(in the rows, 100 means zero)
Turns, then the turns between two rows, first turn first; the first pair answered:
turn G:
109, 96, 106, 95, 105, 99, 101, 110, 52 => 108, 99, 117, 118, 100, 97, 99, 105, 57
94, 93, 115, 117, 86, 87, 101, 99, 132 => 98, 92, 104, 97, 90, 86, 100, 98, 139
95, 89, 105, 112, 84, 115, 98, 107, 97 => 96, 89, 106, 113, 83, 113, 96, 103, 106
turn B:
102, 93, 81, 65, 100, 93, 95, 103, 116 => 90, 102, 97, 87, 81, 80, 92, 119, 123
93, 107, 109, 97, 96, 83, 105, 125, 103 => 92, 106, 107, 93, 107, 93, 108, 122, 83
107, 90, 97, 87, 117, 105, 104, 84, 112 => 101, 96, 104, 101, 100, 92, 101, 94, 129
97, 99, 103, 101, 106, 108, 95, 99, 89 => 102, 95, 98, 93, 107, 108, 94, 93, 100
turn M:
93, 106, 113, 117, 95, 94, 100, 115, 90 => 104, 102, 113, 123, 99, 97, 99, 95, 109
111, 106, 101, 130, 107, 99, 103, 84, 97 => 118, 101, 90, 110, 114, 102, 104, 77, 99
103, 100, 105, 96, 104, 100, 97, 102, 84 => 102, 101, 110, 105, 100, 101, 97, 101, 87
turn X:
104, 98, 90, 84, 88, 101, 101, 89, 127 => 107, 94, 94, 93, 107, 121, 107, 74, 93
101, 100, 84, 66, 95, 86, 95, 115, 118 => 103, 96, 97, 91, 121, 117, 105, 94, 64
101, 95, 100, 75, 105, 77, 100, 128, 116 => 107, 89, 102, 82, 130, 104, 108, 110, 73
turn P:
91, 109, 95, 127, 82, 78, 88, 132, 125 => 84, 113, 98, 126, 84, 80, 88, 142, 104
95, 105, 114, 138, 99, 104, 104, 97, 110 => 97, 106, 97, 108, 91, 90, 101, 106, 138
111, 83, 94, 102, 115, 108, 99, 102, 109 => 109, 83, 90, 92, 114, 105, 99, 112, 104
105, 96, 92, 109, 106, 108, 114, 88, 113 => 100, 98, 83, 89, 101, 101, 113, 103, 113
Pairs:
Between the rows of a pair lie two turns.
85, 116, 107, 108, 105, 93, 94, 103, 83 => 96, 112, 105, 111, 105, 92, 94, 83, 115	P, G
95, 98, 103, 118, 101, 114, 97, 117, 85 => 107, 91, 97, 119, 111, 121, 99, 97, 91	M, B
83, 98, 77, 78, 92, 95, 97, 111, 88 => 98, 91, 77, 91, 110, 113, 100, 78, 86	P, B
99, 96, 79, 46, 96, 86, 101, 116, 120 => 80, 107, 124, 125, 97, 103, 107, 122, 56	M, P
86, 105, 93, 42, 107, 102, 96, 119, 69 => 82, 108, 115, 84, 114, 116, 99, 110, 39	B, P
111, 96, 89, 82, 117, 109, 101, 89, 90 => 98, 102, 101, 99, 111, 107, 102, 107, 70	G, M
107, 95, 98, 119, 109, 108, 102, 73, 112 => 100, 95, 78, 73, 103, 96, 101, 98, 113	G, P
108, 87, 91, 62, 114, 110, 93, 95, 107 => 88, 98, 113, 95, 107, 112, 95, 119, 65	P, M
79, 105, 102, 86, 83, 99, 100, 136, 98 => 82, 105, 123, 130, 88, 110, 101, 115, 92	G, P
80, 112, 106, 117, 78, 75, 92, 127, 101 => 102, 100, 107, 136, 91, 86, 92, 81, 129	P, M
101, 99, 94, 83, 102, 95, 88, 90, 127 => 82, 110, 110, 102, 93, 93, 90, 121, 89	P, M
90, 113, 117, 96, 85, 92, 95, 126, 87 => 113, 101, 121, 120, 98, 106, 95, 79, 112	P, M
105, 101, 97, 121, 95, 90, 99, 80, 133 => 99, 102, 82, 84, 93, 82, 97, 100, 132	B, X
101, 101, 119, 131, 114, 105, 103, 67, 110 => 99, 97, 90, 67, 127, 110, 107, 83, 81	M, M
99, 100, 110, 121, 108, 103, 101, 96, 92 => 96, 103, 111, 120, 99, 94, 98, 100, 107	P, B
115, 91, 83, 87, 110, 91, 97, 81, 128 => 107, 92, 78, 69, 118, 99, 101, 97, 88	G, G
99, 111, 122, 145, 90, 100, 99, 98, 119 => 114, 98, 100, 107, 127, 131, 106, 73, 79	B, B
82, 98, 124, 130, 83, 82, 104, 113, 119 => 87, 94, 128, 141, 95, 94, 106, 98, 111	M, B
116, 102, 87, 78, 123, 112, 104, 84, 93 => 107, 109, 81, 65, 106, 92, 100, 107, 112	B, M
110, 85, 92, 108, 118, 109, 107, 68, 102 => 98, 94, 108, 135, 95, 91, 103, 87, 118	B, B
107, 97, 98, 91, 82, 84, 102, 104, 124 => 102, 97, 96, 83, 101, 104, 109, 108, 72	X, M
113, 94, 91, 84, 126, 117, 100, 79, 88 => 96, 107, 123, 138, 96, 98, 94, 99, 102	G, X
95, 107, 135, 94, 115, 100, 101, 128, 64 => 120, 96, 137, 120, 118, 101, 98, 79, 124	P, G
106, 109, 108, 123, 103, 110, 97, 101, 82 => 113, 108, 96, 104, 93, 94, 92, 97, 127	G, P
111, 92, 95, 86, 113, 104, 94, 67, 110 => 100, 98, 117, 126, 105, 104, 95, 76, 93	G, X
81, 99, 100, 84, 93, 94, 105, 126, 67 => 86, 98, 91, 71, 80, 80, 100, 124, 111	M, X
103, 96, 90, 111, 98, 104, 104, 86, 95 => 99, 98, 85, 100, 99, 104, 105, 95, 85	M, M
84, 101, 116, 121, 85, 101, 114, 107, 88 => 95, 94, 114, 125, 97, 112, 115, 83, 93	M, B
116, 95, 92, 93, 100, 100, 96, 84, 134 => 113, 95, 103, 113, 117, 122, 103, 77, 86	G, X
104, 97, 93, 101, 99, 114, 100, 95, 128 => 88, 105, 96, 95, 90, 107, 99, 127, 105	P, M
97, 102, 112, 102, 89, 89, 95, 122, 96 => 111, 95, 116, 118, 103, 106, 98, 93, 92	B, P
103, 96, 97, 66, 113, 115, 108, 96, 95 => 91, 107, 130, 126, 94, 107, 106, 103, 101	P, X
100, 102, 93, 93, 110, 102, 100, 110, 78 => 109, 98, 102, 116, 111, 106, 100, 85, 96	P, G
102, 98, 101, 115, 96, 100, 102, 86, 122 => 105, 94, 85, 86, 102, 102, 103, 89, 119	G, G
99, 98, 111, 117, 110, 104, 98, 81, 82 => 108, 94, 94, 90, 108, 96, 96, 75, 115	M, P
105, 96, 104, 100, 106, 117, 101, 96, 76 => 103, 96, 93, 79, 102, 109, 99, 105, 83	B, M
112, 99, 78, 103, 101, 92, 103, 97, 117 => 102, 105, 81, 103, 93, 86, 102, 114, 112	M, B
99, 103, 100, 136, 97, 115, 99, 99, 67 => 115, 96, 96, 138, 99, 116, 96, 72, 101	M, G
107, 83, 97, 123, 113, 101, 109, 94, 77 => 109, 85, 101, 133, 101, 90, 105, 90, 106	B, X
119, 109, 106, 78, 91, 89, 102, 121, 90 => 131, 103, 107, 87, 107, 107, 105, 94, 81	P, B
105, 95, 98, 88, 116, 107, 97, 93, 85 => 107, 96, 110, 115, 108, 101, 96, 85, 109	X, M
109, 97, 97, 104, 94, 82, 93, 114, 136 => 100, 98, 90, 83, 113, 98, 99, 129, 73	P, X
105, 98, 98, 116, 127, 113, 108, 74, 52 => 119, 96, 100, 131, 110, 94, 99, 53, 123	P, X
101, 90, 96, 95, 109, 106, 113, 84, 89 => 94, 96, 111, 119, 91, 93, 110, 97, 105	G, X
111, 82, 80, 113, 97, 114, 104, 73, 112 => 106, 85, 90, 130, 94, 114, 104, 76, 106	G, X
84, 101, 116, 93, 122, 121, 130, 99, 58 => 100, 97, 100, 74, 99, 89, 120, 84, 154	B, B
94, 105, 93, 67, 84, 83, 88, 129, 80 => 93, 110, 115, 114, 69, 74, 86, 124, 102	M, G
115, 98, 98, 75, 99, 99, 100, 87, 128 => 108, 100, 118, 108, 113, 121, 108, 84, 77	G, X
95, 103, 97, 107, 105, 110, 99, 96, 86 => 98, 103, 98, 110, 95, 100, 95, 94, 115	X, M
124, 87, 93, 93, 107, 114, 88, 61, 139 => 95, 99, 82, 50, 104, 109, 92, 123, 73	P, G
108, 109, 83, 99, 114, 89, 93, 142, 43 => 123, 107, 89, 130, 86, 60, 81, 115, 144	P, X
111, 90, 97, 109, 110, 98, 127, 88, 101 => 105, 95, 97, 106, 96, 83, 124, 105, 117	P, B
114, 93, 90, 85, 101, 92, 105, 91, 127 => 109, 94, 105, 111, 115, 114, 112, 88, 78	G, X
94, 102, 101, 108, 108, 112, 102, 94, 72 => 109, 96, 93, 103, 107, 108, 99, 72, 113	P, G
79, 104, 112, 115, 91, 102, 101, 130, 59 => 113, 85, 101, 113, 122, 128, 104, 64, 79	B, P
82, 116, 97, 81, 86, 82, 98, 142, 86 => 94, 107, 117, 133, 113, 115, 105, 93, 61	B, P
92, 103, 104, 94, 105, 93, 103, 106, 105 => 96, 102, 108, 100, 112, 102, 106, 95, 97	X, P
92, 103, 103, 99, 97, 101, 102, 113, 84 => 102, 95, 101, 104, 108, 112, 103, 90, 88	B, P
119, 85, 101, 89, 100, 90, 92, 97, 106 => 108, 92, 111, 98, 95, 88, 93, 116, 85	P, M
94, 116, 120, 106, 76, 71, 90, 123, 118 => 106, 110, 126, 127, 84, 82, 91, 97, 128	P, M
96, 91, 101, 96, 113, 106, 117, 86, 71 => 105, 88, 106, 113, 106, 100, 114, 68, 108	M, P
123, 91, 87, 80, 102, 104, 100, 85, 105 => 104, 103, 113, 121, 77, 86, 99, 114, 102	B, B
94, 105, 90, 64, 111, 92, 95, 120, 79 => 96, 109, 126, 138, 101, 94, 94, 100, 92	M, P
99, 92, 106, 114, 112, 119, 101, 70, 124 => 89, 97, 116, 129, 110, 122, 104, 79, 102	M, X
107, 103, 114, 155, 84, 98, 111, 77, 114 => 81, 112, 87, 80, 72, 79, 110, 143, 84	P, P
101, 96, 104, 110, 93, 93, 100, 95, 121 => 93, 101, 108, 115, 88, 92, 100, 106, 109	G, B
112, 91, 74, 60, 116, 105, 101, 98, 106 => 99, 101, 84, 72, 88, 82, 96, 122, 130	B, M
94, 116, 109, 121, 95, 97, 95, 113, 90 => 112, 106, 96, 108, 102, 100, 94, 84, 123	P, M
121, 91, 69, 49, 125, 108, 112, 90, 87 => 110, 99, 117, 141, 120, 120, 115, 83, 57	M, P
95, 93, 94, 75, 103, 102, 102, 112, 88 => 98, 92, 110, 112, 109, 112, 104, 94, 78	P, M
111, 101, 85, 77, 101, 103, 96, 84, 118 => 101, 103, 92, 82, 109, 115, 101, 95, 74	G, P
102, 103, 76, 51, 92, 89, 97, 122, 120 => 89, 114, 124, 140, 94, 108, 101, 118, 65	P, M
82, 115, 102, 102, 103, 86, 92, 120, 92 => 85, 114, 103, 106, 114, 95, 94, 112, 80	B, G
90, 116, 96, 104, 117, 86, 107, 117, 76 => 91, 116, 88, 90, 114, 80, 105, 120, 89	X, X
103, 105, 103, 122, 81, 92, 93, 104, 124 => 117, 94, 79, 80, 109, 113, 98, 86, 103	G, X
89, 105, 113, 126, 87, 93, 97, 109, 98 => 111, 91, 91, 94, 104, 103, 99, 77, 119	M, M
107, 94, 91, 115, 106, 91, 107, 83, 135 => 111, 93, 89, 115, 109, 96, 107, 77, 131	B, M
85, 106, 105, 109, 80, 83, 99, 131, 95 => 84, 105, 103, 105, 85, 88, 101, 131, 82	B, X
100, 98, 120, 114, 100, 108, 108, 68, 92 => 106, 93, 100, 74, 103, 104, 106, 69, 109	M, P
126, 90, 100, 101, 100, 105, 101, 71, 132 => 94, 107, 97, 73, 82, 87, 100, 138, 94	P, M
70, 103, 103, 100, 80, 109, 91, 132, 84 => 88, 90, 104, 117, 107, 137, 96, 85, 71	P, B
82, 107, 108, 115, 71, 83, 99, 125, 103 => 82, 104, 114, 129, 86, 100, 103, 112, 73	B, G
106, 96, 84, 75, 117, 96, 101, 95, 100 => 105, 98, 97, 101, 124, 107, 103, 89, 81	G, P
109, 95, 93, 88, 125, 117, 106, 87, 81 => 104, 99, 107, 111, 120, 119, 105, 88, 75	G, G
90, 103, 107, 116, 100, 103, 106, 110, 65 => 102, 94, 98, 108, 114, 116, 107, 85, 69	G, B
103, 96, 123, 144, 88, 99, 97, 92, 114 => 116, 88, 103, 112, 93, 96, 96, 77, 142	B, P
80, 121, 116, 143, 94, 82, 104, 119, 74 => 79, 123, 114, 141, 83, 72, 101, 123, 99	B, X
106, 99, 99, 74, 107, 103, 113, 92, 108 => 108, 98, 109, 96, 112, 109, 115, 79, 104	X, B
102, 89, 109, 107, 106, 104, 107, 75, 92 => 107, 86, 102, 96, 105, 101, 104, 71, 106	B, G
93, 108, 123, 151, 90, 95, 100, 106, 91 => 125, 89, 84, 90, 120, 112, 103, 61, 115	M, M
98, 97, 103, 115, 88, 85, 97, 103, 132 => 103, 94, 110, 132, 100, 98, 100, 86, 118	B, M
106, 120, 111, 135, 80, 83, 83, 94, 156 => 83, 128, 89, 77, 75, 73, 85, 146, 121	P, G
109, 83, 98, 101, 97, 100, 99, 82, 119 => 90, 92, 98, 86, 86, 90, 101, 119, 95	P, M
79, 110, 129, 146, 91, 107, 105, 110, 75 => 111, 94, 112, 132, 101, 110, 102, 60, 136	M, G
112, 106, 89, 102, 92, 92, 95, 106, 124 => 111, 106, 98, 122, 93, 97, 95, 100, 119	B, M
95, 104, 83, 81, 94, 110, 96, 119, 93 => 104, 99, 101, 125, 100, 120, 97, 87, 103	X, P
